Each path below is one point turned by a fixed rotation once a step. After each direction that follows a path, write how fast that rotation turns it, in degrees each step (0 if it stays still).
Each turn is a multiple of 5 degrees from 10 to 175, or 0.
Each row of a path follows its step; steps can be skipped.
Rotation 1:
step 0: [ 1.61 -2.37  1.19 -0.71  0.42 -0.94 -1.06  1.91  0.39  0.05  1.39 -1.06
  0.40 -1.74  1.11  0.77  2.83 -2.54 -1.19  1.88 -2.32  0.27  1.84 -3.49
  0.21 -0.01 -0.82  0.29 -2.48  1.04 -1.59  2.09 -1.61 -1.76 -2.40  1.15
  1.34 -2.55 -0.38]
step 1: [ 3.28 -0.48  0.30 -1.11  1.38 -0.44  1.66 -1.08 -1.37  1.28  3.00 -0.63
  1.75 -0.56 -1.57  1.19 -0.34 -0.16  1.09 -0.51  2.36  1.25 -0.90 -3.97
  1.36 -0.25  1.24  1.94  0.17 -0.11 -0.58 -1.29 -3.90  1.66  2.26 -0.68
  1.89  0.71 -0.24]
step 2: [ 0.38 -0.70  4.15  0.20  0.57 -1.78 -0.24  0.81  0.42 -1.12  0.24  0.41
  0.37 -0.61  0.27  0.90 -0.67  0.72 -0.25 -4.87  0.29 -2.28 -0.76 -0.46
 -1.12 -1.83  0.10 -1.42 -0.56 -0.38 -3.19  1.67 -1.13  0.87 -0.15  1.46
  3.13 -3.27  1.26]
step 3: [ 2.32 -0.05  0.96  1.74 -1.40  0.71 -1.31  1.29 -1.34  1.49  1.57 -0.29
 -0.21 -2.68  1.88 -1.04  3.34 -0.27 -1.71 -1.03 -3.60 -1.75 -0.81 -1.96
  1.74  0.76  1.69 -0.69  0.27  1.90 -1.48 -2.25 -1.95  2.27  0.53  1.01
  0.43  1.34 -1.47]
step 4: [ 0.72 -3.63  3.13  1.94  1.59  0.05 -1.57  0.55 -0.24 -3.27 -0.83 -0.53
  0.31  1.74  0.35 -0.11 -0.41  1.06 -1.05 -0.61  3.89 -0.55  0.53 -3.08
  0.81 -0.64  3.73  1.25  0.80  0.45  0.14 -1.35 -1.18 -0.02  0.91  0.70
  0.30  0.68 -1.58]
step 6: [ 0.27  0.89  1.24  3.45 -1.04 -2.51 -1.14 -1.14 -0.96 -0.37 -0.95  0.38
  0.56  2.19  1.60 -2.77  0.83 -2.27 -4.00 -0.58 -0.79 -3.12  1.46 -0.53
  0.21 -0.43  0.08  1.39  2.02  3.04 -0.97  0.46 -0.50 -0.45  1.28 -1.25
 -1.16  1.46  0.47]
step 8: [ 1.82  2.80  1.46  3.28  1.41  2.27 -1.12 -0.69 -0.75 -2.88  0.28  0.27
  0.85  0.53 -1.20 -0.64 -2.12 -2.14 -3.03  0.99  0.51  0.66  1.37  0.28
 -0.23  0.90 -1.59 -1.33  0.62  1.03  0.88  0.14  1.28 -1.59 -3.13  2.10
 -0.44 -1.66  2.33]
step 13: [ 0.88  2.38 -1.76 -4.89 -2.01 -1.44 -0.08  1.03  1.82  0.70  1.28  1.13
 -2.02 -1.17 -0.71  0.35 -0.97 -0.42 -0.43 -0.77  1.03  2.42 -2.52 -0.66
 -1.01  1.74  2.59  0.27 -0.93  1.66 -2.22  0.31 -0.21 -2.96  0.03  0.37
 -0.61 -1.81  0.42]
step 15: [-1.56  0.02 -1.19 -2.46  0.71  0.06  0.82  2.04  1.11  0.19  1.83 -1.15
 -4.41 -0.64  1.19 -0.29  1.03 -0.45 -0.30 -0.59  0.77 -0.36 -0.12 -0.95
 -2.23 -2.60 -0.09  3.04 -0.54 -1.90 -2.01 -3.31 -0.78  1.40 -1.06  3.33
  0.46 -0.06 -0.52]
step 16: [ 1.92  1.20  0.75 -1.32  2.10  3.03  0.60  4.44 -0.14  0.94 -0.34  0.98
 -1.10  0.11 -0.86 -0.09 -2.12 -2.61  0.20  0.32  0.90 -0.57  0.11 -0.89
 -0.07  0.48  0.92 -1.90 -0.20  1.75 -2.66 -1.42 -0.07 -1.29  2.99  0.13
 -1.02 -2.53 -2.67]
Speeds:
[ 0.84  0.26  0.19 -0.78 -0.58 -0.43 -0.38  0.01  1.01  0.94 -0.61 -0.40
 -0.47 -0.44  0.33  0.91 -0.24 -0.12  0.36  0.18  0.45  0.76  0.27 -0.11
  0.13 -0.21 -1.06  0.29 -0.64 -0.20 -0.33 -0.53 -0.64 -0.10 -0.27 -0.30
  0.25 -0.52 -0.28]
25
[ 0.04 -0.08  0.13 -0.54 -1.36  0.08  0.80 -0.15  0.32 -0.69 -0.21 -0.76
  0.33  0.99  0.48  0.12  0.46 -0.09  0.78 -0.23 -0.47  0.00 -0.30 -0.40
 -0.69 -0.43  0.53  0.10 -0.05  0.06 -0.29 -0.16 -0.24 -0.62 -0.80  0.84
 -0.34  0.33  0.57]
175
[ 1.11 -0.82  0.08  0.25 -0.15  0.00  0.15 -0.55 -0.86  0.03 -0.12 -0.87
 -0.25  0.34 -0.35  0.35 -0.45 -0.06 -0.39  0.21 -0.35 -0.40 -1.54  0.02
 -0.44  0.38 -0.35 -0.14 -0.89 -0.49 -0.25  0.11  0.76  0.61  0.15  0.05
  0.03 -0.33 -0.36]
45
[ 1.14  0.35 -0.30 -0.20  0.92  0.00  0.14 -0.67  0.58 -0.80 -0.14  0.58
  0.58 -0.32  0.59  0.47 -0.88 -0.03  0.40 -0.95 -0.29 -0.33 -0.03  0.57
  0.13 -0.56  0.25 -0.75  0.26 -0.42  0.53 -0.11  0.50 -0.06 -0.77 -0.14
  0.37 -0.15  0.14]
120
[ 0.65  0.00 -0.39 -0.32 -0.14  0.11  0.09  0.62 -0.64  0.65 -0.42  0.78
  0.00  0.33  0.02 -0.35  0.21  0.08  0.30 -0.50  0.59 -0.94  0.11 -0.43
  0.11 -0.14  0.33  0.14  0.20 -0.26 -0.08  0.84 -0.88  0.66 -0.67  0.94
  0.16 -0.37 -1.29]
25
[-0.34  0.35  0.47 -0.24 -0.02 -0.12  0.06 -1.21  0.26  0.56  1.09 -0.63
  0.71 -0.53 -0.16  0.82  0.55  0.50  0.10  0.36 -0.01 -0.38  0.02  0.12
  0.53  0.48  0.61 -0.23 -0.16 -0.26  0.37  0.82 -0.31 -0.41  0.31  0.85
  0.56 -0.74 -0.13]
35
Rotation 2:
step 0: [-0.30  0.99  0.27 -2.53  1.80  2.01  0.08 -3.55  0.03  0.25  0.73  1.24
 -0.09 -1.67  3.02  2.88  2.87 -1.27 -1.33 -0.55 -1.94 -0.58  2.37 -0.18
  0.19  1.69  2.19  0.11 -0.25  1.29 -3.26 -2.95  1.71 -0.66  0.44  0.60
 -0.96  1.12 -1.00]
step 1: [-2.19 -1.19  0.66  1.67 -2.66  0.49  1.25  2.38  0.53 -1.39  1.52 -2.67
 -0.91  1.13 -2.85 -0.48 -0.03  0.56  1.14  0.89 -0.43 -1.59  1.83 -0.36
  4.09 -1.93 -2.04  2.27 -1.58 -1.26  2.35 -0.77 -0.11 -0.14 -1.91 -0.39
  0.46 -1.94  2.32]
step 3: [-2.97 -2.56  0.84  1.08  0.47  0.92  0.68 -0.66  0.79  3.13  0.25 -0.15
  0.48  0.90  1.18  1.51 -0.44  0.91 -1.46  3.78  2.18  1.61  0.83  0.81
 -1.56 -4.05 -0.60  1.44  0.28  2.01 -1.45  2.18  1.16 -0.57  0.39  0.14
 -1.79 -3.18  0.10]
step 4: [ 3.86 -0.93 -0.42 -0.85 -1.61  0.31  0.18  1.81  0.15 -2.12  0.69 -1.32
 -2.73 -0.82  1.09 -0.21 -0.86  0.66 -3.09 -1.84 -0.72 -2.28  0.47 -2.51
 -0.34  3.60  0.30 -1.59  0.36 -1.80  0.26  2.82 -2.48  1.67  1.44 -1.01
  1.18 -0.05  1.27]
step 5: [-0.85  2.92 -1.62  1.91 -0.32  1.05  0.40 -3.05 -1.12  1.01 -0.81  1.04
 -0.11 -2.61  2.19 -1.92  4.16 -0.72  3.03  1.51 -1.12  2.17 -1.26  1.27
  0.75  0.78 -0.64  2.73  1.70  1.14  0.91 -0.21  2.51  0.17  0.10  1.44
 -0.54 -0.98 -0.27]
step 6: [-0.91 -2.08  1.07 -1.83  2.81  1.99 -3.76  2.19  1.57 -3.47  0.98 -1.65
  1.69  0.73 -2.90 -0.46 -1.54 -0.05 -0.58  0.21  0.07  1.90  1.77  0.63
  1.46  0.06 -0.82  0.22 -1.81 -1.68 -0.17 -0.50 -1.49 -0.87  2.47 -1.41
 -1.64  0.63  1.84]
step 9: [ 0.44  0.03  0.28  1.15 -4.46 -2.93  2.07  1.49 -0.62 -1.56  0.27  0.74
  1.96 -2.63 -1.12 -0.23  1.78  2.04 -1.81 -0.31 -2.43 -0.74  1.20 -1.63
  1.03 -2.10 -0.96  0.39 -2.74 -2.31  1.38  2.34 -1.76 -1.36  1.14 -0.34
  0.03  0.20 -0.99]
step 11: [-0.53 -4.04  2.24 -1.53  1.23 -0.72 -2.22  1.00  0.08  0.38  0.43  0.25
  1.34 -0.10  3.40 -0.53  0.26  0.87 -1.26 -1.60 -0.83  0.79  3.91  0.32
  0.38 -1.60 -1.04  1.45  0.16  3.61  1.98  2.00 -1.50  2.16  1.65  0.57
 -1.55 -1.00  0.27]
step 13: [-1.25  0.72  2.14  0.91 -0.38  3.15 -0.95 -1.85 -2.27  2.20 -0.94  0.15
 -0.40  2.04  1.18  2.02  0.76 -1.54  2.42  0.47 -4.59  1.77  0.90  1.52
  0.91  2.11 -3.12  1.53 -0.56 -0.84  0.34 -1.03 -1.39 -1.00  0.47 -0.17
 -2.14  0.80 -0.35]
step 16: [ 0.12 -2.64 -0.22  1.08 -2.42  0.50 -1.29  0.70  1.44  1.49  0.71 -2.68
 -0.13 -1.86  1.63 -0.78  1.41  0.12 -2.84  2.56 -0.20  1.60  3.41  0.42
  0.99 -0.12  1.66 -1.48  3.27 -0.04  0.06 -2.27 -1.72 -0.93 -0.12  2.27
 -0.47 -2.23 -2.13]
Speeds:
[-0.19 -0.72  0.30 -0.30  1.66 -0.17  0.76  0.28  0.73  0.64 -0.29  0.98
 -0.23  0.31 -0.39  0.20  0.50 -0.26 -0.60 -0.15  0.52 -0.25 -0.09 -0.24
 -0.45  0.20  0.16  0.27  0.09  0.79 -0.19  0.34 -0.64  0.01 -0.02 -0.98
  0.03 -0.07  0.09]
95
[-0.37 -0.14 -0.27 -0.24 -0.08 -0.29  0.69  0.11 -0.32 -0.40  0.41 -0.11
  0.73  0.32  0.39  0.41  0.60  0.50 -0.73 -0.16  0.18 -0.88  0.57  0.75
  0.63 -1.00 -0.22 -0.49  0.06  0.08 -0.33 -0.40 -0.22 -0.10 -1.38 -0.03
  0.79  0.43 -0.46]
45
[ 0.46 -0.53  0.87 -0.39 -0.30 -0.62  0.05  0.29 -0.35  0.04  0.05  0.86
  0.74 -0.72  0.84 -0.01  0.22 -0.55  0.09  0.19 -1.15  0.21  0.80 -0.03
 -0.62  0.48  0.47 -0.33 -0.50 -0.29  0.11 -0.45 -0.37  0.60  0.46 -0.19
  0.47  0.31 -0.74]
160
[ 0.19  0.30  0.58 -0.55 -0.05 -1.07  0.02  0.49  0.80  0.23  0.69  0.18
 -0.09  0.53  0.20  0.53 -0.63 -0.80  0.54 -0.12 -0.80  0.41 -0.53 -0.01
  0.87  0.01 -0.09  0.64 -0.23 -0.14 -0.89 -0.25  0.14 -0.62 -0.93  0.07
 -0.31 -0.08  0.48]
60
[-0.27  0.29 -0.10 -0.25 -0.62 -0.92 -0.34 -0.14 -0.10 -1.02 -0.51 -0.24
  0.77 -0.24 -0.31 -0.49 -0.02 -0.32 -0.77 -0.41 -0.04 -0.50 -0.48 -1.47
 -0.24  0.78  0.03  0.22  0.65  0.60  0.00  0.39  0.07 -0.48 -0.54 -0.34
 -0.17  0.15 -0.57]
145
[-0.05  0.31 -0.18 -0.08  1.02 -0.23  0.73 -0.44 -0.19  0.14  0.74 -0.35
  0.39  0.15  0.04  0.59 -0.73  0.20 -0.84 -1.21 -0.73  0.19  0.11  0.32
 -0.02  0.41 -0.21  0.17  0.35 -0.71  1.01  0.16  0.82 -0.23  0.59 -0.03
 -0.22 -0.31 -0.58]
170
[-0.06 -0.88 -0.09 -0.36  0.43 -0.31 -0.37 -1.14  0.14 -0.07 -0.50 -0.77
  0.17  0.52  0.47  0.67  0.23 -0.48  0.19  1.38 -0.08  0.04 -0.08  0.05
  0.96  0.16  0.04 -0.58 -0.40  0.51  0.78  0.08  0.12 -0.28  0.10 -0.18
 -0.60 -0.39 -0.65]
140
Rotation 3:
step 1: [ 0.39  1.46  0.20 -1.93  0.82 -0.01 -2.28 -0.86  1.81 -0.07  1.99  0.85
 -0.97  0.42 -3.52 -1.49  1.67 -1.10  1.21  1.91  0.42 -2.04 -0.73 -0.02
 -0.23 -0.72 -0.34  0.11 -2.59 -2.07  0.09  0.00  1.58  0.66 -2.86 -0.29
  1.89  1.70 -1.19]
step 2: [ 0.36  0.64  0.62 -0.37  0.78  0.45 -1.61  0.49  3.63 -2.14  2.65  0.72
 -1.85  1.53 -0.65  1.13 -1.27 -0.57 -1.30  2.40  0.02 -1.51  0.29 -1.28
  0.15 -1.90  0.18  1.40 -0.04  2.05  0.52 -1.48  1.96 -1.84 -1.49  2.31
  0.62 -1.69  0.78]
step 3: [-1.56 -0.38  1.67 -1.09 -1.21 -2.87  1.91  0.95  2.00 -0.92  2.49 -0.79
 -1.55  2.20  0.77  0.14  0.60 -0.32  1.31 -0.25  0.37 -2.59 -0.25  0.38
 -0.45 -1.28  3.26  0.74  2.65 -0.33 -0.62 -2.19 -1.64 -1.21 -0.31  0.80
  1.22 -0.39 -0.21]
step 4: [ 0.59  2.88  0.44  0.57 -1.55 -2.71  1.97 -0.68  1.17  1.17 -0.29  0.76
 -2.25  0.47  1.39 -2.16  0.22  0.08  1.11  1.74 -1.43 -2.75  0.66 -0.55
  0.66 -0.46  1.75  0.82 -2.11 -2.47  2.26  0.79 -1.22  0.16  1.67  0.92
  1.37 -0.47  0.67]
step 6: [-1.22 -1.01  0.10 -1.61  0.54  1.48 -1.82 -2.00  1.35 -1.16  0.66  0.30
 -0.68 -0.64  2.77  1.09  3.56  0.19 -0.43 -0.44  0.45 -1.45 -2.68 -0.39
 -0.68 -1.79  1.57  0.29  0.03 -1.57  3.20 -0.46  1.01  0.22 -2.79  0.11
  1.52 -0.21  0.21]
step 9: [-0.41  2.41  1.19 -2.42  2.15  0.01  1.60  0.89  1.71  0.47 -0.44  1.68
 -0.35  0.28  2.53  0.98  2.91 -1.18  1.29 -0.09 -0.27 -0.34  1.23 -2.11
 -1.70 -0.72  0.15 -0.09  0.96 -1.70  0.03 -1.25 -0.68  0.95  2.57  2.82
 -0.01 -0.46  1.95]
step 10: [-0.91  0.90 -0.52 -2.92  1.03  1.02  0.45  1.04 -1.21 -1.61  1.68  0.04
  0.95  0.79  0.94 -2.90  2.07  0.43  2.60  2.25 -1.32 -2.57 -0.77  0.13
 -1.69  1.14  0.42 -0.92 -0.59 -2.50  0.11  1.67  1.34  1.79  0.28  1.44
  0.31 -1.62 -0.76]
step 11: [ 1.27 -0.67  0.20 -2.49  0.74  2.59 -0.63 -2.74  0.98 -1.51  0.47  2.04
 -0.94  0.65  1.88 -0.04 -1.46  1.04 -0.56  2.36  0.44 -1.52 -1.38  0.48
 -0.02  2.17  1.80 -1.85 -1.39  1.75  1.63  0.14  1.01  0.21  0.46  2.29
  1.40 -1.79 -0.96]
step 13: [ 0.86  0.06  0.98 -1.85  0.49 -1.58  1.65  0.01  0.66 -0.20  0.66 -0.34
 -1.49 -0.43  0.04 -0.33  3.28  1.62  2.63  0.82  2.18 -0.60  1.98 -1.30
  1.57 -0.76 -0.35 -0.63 -4.16 -0.35  0.01  1.40 -0.91 -2.40 -0.86  0.21
  0.49 -1.49  1.65]
step 14: [ 2.30  3.26  0.31 -3.00 -0.51  0.55  0.33 -0.61  2.40 -0.02 -0.44  1.07
 -0.11  1.56 -0.97  1.15  0.74 -1.64  3.65  2.90  1.79 -0.90  0.18 -0.63
 -1.84  0.14 -0.89  0.10 -1.06  0.84 -0.99 -0.72 -0.73  0.08 -1.03 -0.14
 -1.93 -0.88 -0.57]
Speeds:
[ 0.31  0.40  0.55  0.35 -0.85 -0.01  0.51  0.22  0.75 -0.08 -0.36 -0.22
 -0.04  0.43 -0.84  0.23  0.65  0.90  0.20  0.09 -0.94  0.01 -0.62 -0.62
  0.04 -0.14 -0.38 -0.54  0.43 -0.15 -1.00 -0.75 -0.04 -0.75  0.12  0.13
 -0.54 -0.52  0.62]
65
[-0.75 -0.66 -0.33 -0.35  0.51 -0.09  0.40  1.06 -0.32 -0.38  0.54 -0.72
  0.19 -0.59  0.99  0.81  1.22  0.20 -0.14 -0.31  0.04  0.14  0.33  0.01
  0.19 -0.90  0.05  0.40  0.71 -0.25 -0.13  0.10  0.00 -0.69 -0.16  0.07
 -0.04 -0.51  0.32]
110
[ 0.06  0.04 -0.23  0.75  0.50 -0.21  0.89 -0.25  0.42 -0.08 -0.08 -0.11
 -0.65 -0.17  0.40  0.24 -0.36  0.80  0.13  0.44  0.61  0.57 -0.06 -0.71
  0.39 -0.12 -0.97 -0.54  0.15 -0.07  1.49 -0.11  0.75 -0.23  0.27  0.86
 -0.10  0.38 -0.25]
160
[ 0.19  0.69  0.62  0.36  0.01  0.42 -0.09  0.50 -0.87  1.08 -0.89  0.61
  0.50 -0.23 -0.37  0.50  0.82 -0.34  0.61  0.75  0.61 -0.56  0.14  0.05
  0.42 -0.66 -0.30  0.01  0.18 -0.58 -0.02  0.54  0.16  0.64 -0.29  0.67
 -0.30  0.02 -0.06]
80
[ 1.19  0.44 -0.46  0.10  0.22 -0.40 -0.79  0.62 -0.22  0.05  0.66 -0.83
 -0.07 -0.01 -0.51  0.36  0.25 -0.14  0.35  1.04 -0.05  0.95  0.12  0.48
  0.87 -0.06  0.17 -0.24 -0.07  0.39  0.01 -0.71 -0.78 -0.33 -0.03 -0.08
  0.39  0.36 -0.73]
20
